In the rows, 128 means zero.
Each row of A is roughly a mix of the hidden directions of one of 3 groups.
A, 88 rows:
[[ 91  98  97 168  93 133  96  85 116 170 145]
 [138 121 137 179 186 153 156  90 134  92  99]
 [ 54 122  78 118 137 156  96 123 152 127 149]
 [136 142 120  73 109  79 118 131  74  99 163]
 [150  73 136 135 178 120  93 178 104 143 105]
 [132  86 119  94 156 148 107 159 139 202 124]
 [140 133 119  95 113 141 171 122 211 149 116]
 [ 78 124  89  58 162 155 145 139 120 127 126]
 [ 75 133 136  66 121 171 119 143 138 174 120]
 [194 149 141 184 131 131 111 173 125 108 147]
 [ 73  85  96 104 161 181 130 109 113 141 115]
 [ 91  95 128 147 197 140  90 135  92 105 143]
 [118 177 118 158 137 137 179 104 129  96 185]
 [ 77 142 136  45 115 139 121 137 105 144 145]
 [116 117 113 123 187 121  81 107 130 160  68]
 [118 136 108  99  68 143 169  82 123 159  94]
 [161  82 129 172 150 142  97 179 135 157  99]
 [ 93 167 129  79  90 114 152  75 123 109 154]
 [171 125 156  97 144  98 190 116  90 135  97]
 [126 164 157 105 130  87 107  74  82  94 117]
 [110 102 103  93 138 156  86 192 122 147 162]
 [171 113 132 117 110 134 211 159 113 148 138]
 [146  56 124 124 180 117 116 124 134 179 123]
 [192 149 143 162 152 143 122 184 113  95 137]
 [ 76 147 163 179  92 157 140 129 126  83 124]
 [127 161 150  76  95  84 170 103 159 128 105]
 [115 126 100 166 149 142  52 121 145 166 104]
 [114 133 128  61 102 100 106 178 154 151 159]
 [125 190 119  83 134 120 153  74 148  99 108]
 [ 93 114 128 147 136 110 148  53 181 138 114]
 [119 116 138 110 207 156 159 129 158  93 108]
 [104 121 127 162 159 115  55  98 157 134  93]
 [ 60 119 152  92  72 133 128 116 107 133 157]
 [156  85 156 132 159 126 166 168 181 129  96]
 [124 116 142 109 178  96 118 157  65  85 145]
 [198 128 185 143 128 119 129 170 144 111 108]
 [144 127 142 120 194 152 120 183 100  85 130]
 [122  85 152 140 119 143  79 186 115 141  82]
 [100  98  84 182 101 144 143 124 159 167 159]
 [ 95 110 157 153 118 121 119 132 195  72 150]
 [124 143 146  94 116  84 153 113 209 136 128]
 [108 144 107 105  90 144 155 118 134 169 201]
 [ 96 148 124  93  64 120 142 111 109 133 186]
 [123 140 145 156 149  98  57  80 129 124  92]
 [ 99  73 127  86 143 126 132 112 125 190 164]
 [127 140 148 162 133 103 167  53 151 112  97]
 [136 147 156 158 104  77 120  59  97 116 127]
 [182 148 123  91 134 160 132 185  90 153 117]
 [ 72  93 130 117 142 104 179  93 164 100 133]
 [150 100 130 175 159 130  90 141 168 166  83]
 [ 61 136 110 120 141 107  97  62 123 110 128]
 [140 207 111 121  99 120 154 101 135  82 139]
 [120 149 156 186 136 130 130 145 108  55 107]
 [139  90 140 164 193 142 125 123 157 138  75]
 [127 114 128 120 172 142  83 196  98 112 160]
 [ 66 103 109  88 113 119 130  88 167 164 129]
 [162 160 130  92  62 107 149 150 164 153 131]
 [115 185 106  86 132 131 171  88 138 127 173]
 [128 123 145  80 157 102 102 110 120 101  56]
 [168 128 129 164 117 132  86 196 116 114  89]
 [159 136  94 162  81 150 144 142  97 180 160]
 [137 127 136 178 128 102  68 156  84 121 167]
 [ 86 122 117 163 135 140  59 128 181 113 133]
 [112 167 135  70 114 120 141 108  75  86 152]
 [140 139  99  96 130 123 170 103  59 171 119]
 [ 54  91 113  80 163 137 116 112 124 138 129]
 [186 125 125 105 128 146 178 174  98 165 117]
 [ 88  83 140  80 109 132 104 154 100 174 153]
 [112 140 118 106  57 108 152  77 129 162 109]
 [ 89 159 118 108  94 176 150 132 149 171 173]
 [ 97 133 154 181 136 167 145 102 172 113  83]
 [156 141 140 141 134  84 116 112 108  56  83]
 [172  95 113 110 108  93  86 177  89 145 138]
 [131 145  92 100  91 163 167 158  89 143 174]
 [113 129 123 121  75  86 116 108 186 171 151]
 [ 58  90 104 113 137 142 125  74 110 148 116]
 [108 189 133 170 108 152 165 108 144  81 140]
 [150 140 158  67 170 107 144 121  92 113  84]
 [162  97 133 156 135 156 136 193 180 148 119]
 [114 113 127 171 167 150 116 105  55 100 113]
 [ 54  90 118 104 155 112  89 115 134 144 152]
 [182 143 111 160  95 177 173 115 127 135  95]
 [188 154 135 162 128 156 181 114 148 109  93]
 [153 176 120  87 141 124 113 120 147 104  57]
 [ 89 144  69  85 146 158 105 122  90 158 129]
 [197 122 185 157 113 102 159 143 135 119 115]
 [141 168 128 201 111 132 153 126 131  74 142]
 [180  92 111 202 118 118 132 128 149 151 143]]

Here is one row of each group, with its name. Which group are the others in?
[145 117 141 190 143 151 120 132 167 121  62]	L
[120  91  83 127 130 159 184 159 143 177 138]	Z
[120 119 137 193 168 134 135  74  97  99 108]	R

[ 97 111 119 190 128 123  73 105 177 134 128]	Z
[122 103 133 167 153  85 123  66 137 154  86]	Z
[161 117 112 152 169 164 111 188 147 170 114]	L
[155 135 137 176 107  89  89 146 174 143 172]	R
[114  96 136 193 166 144 166  92 155 138 151]	L
[ 75 127  81  85 174 146  99 116 119 147 105]	Z
[112 121 127 153 151 166 130 196 104 149 180]	L
[154 149 135 157  80  97 152  89 186 148 124]	R
[138 113  93 121 172 160 102 160 133 185  87]	Z
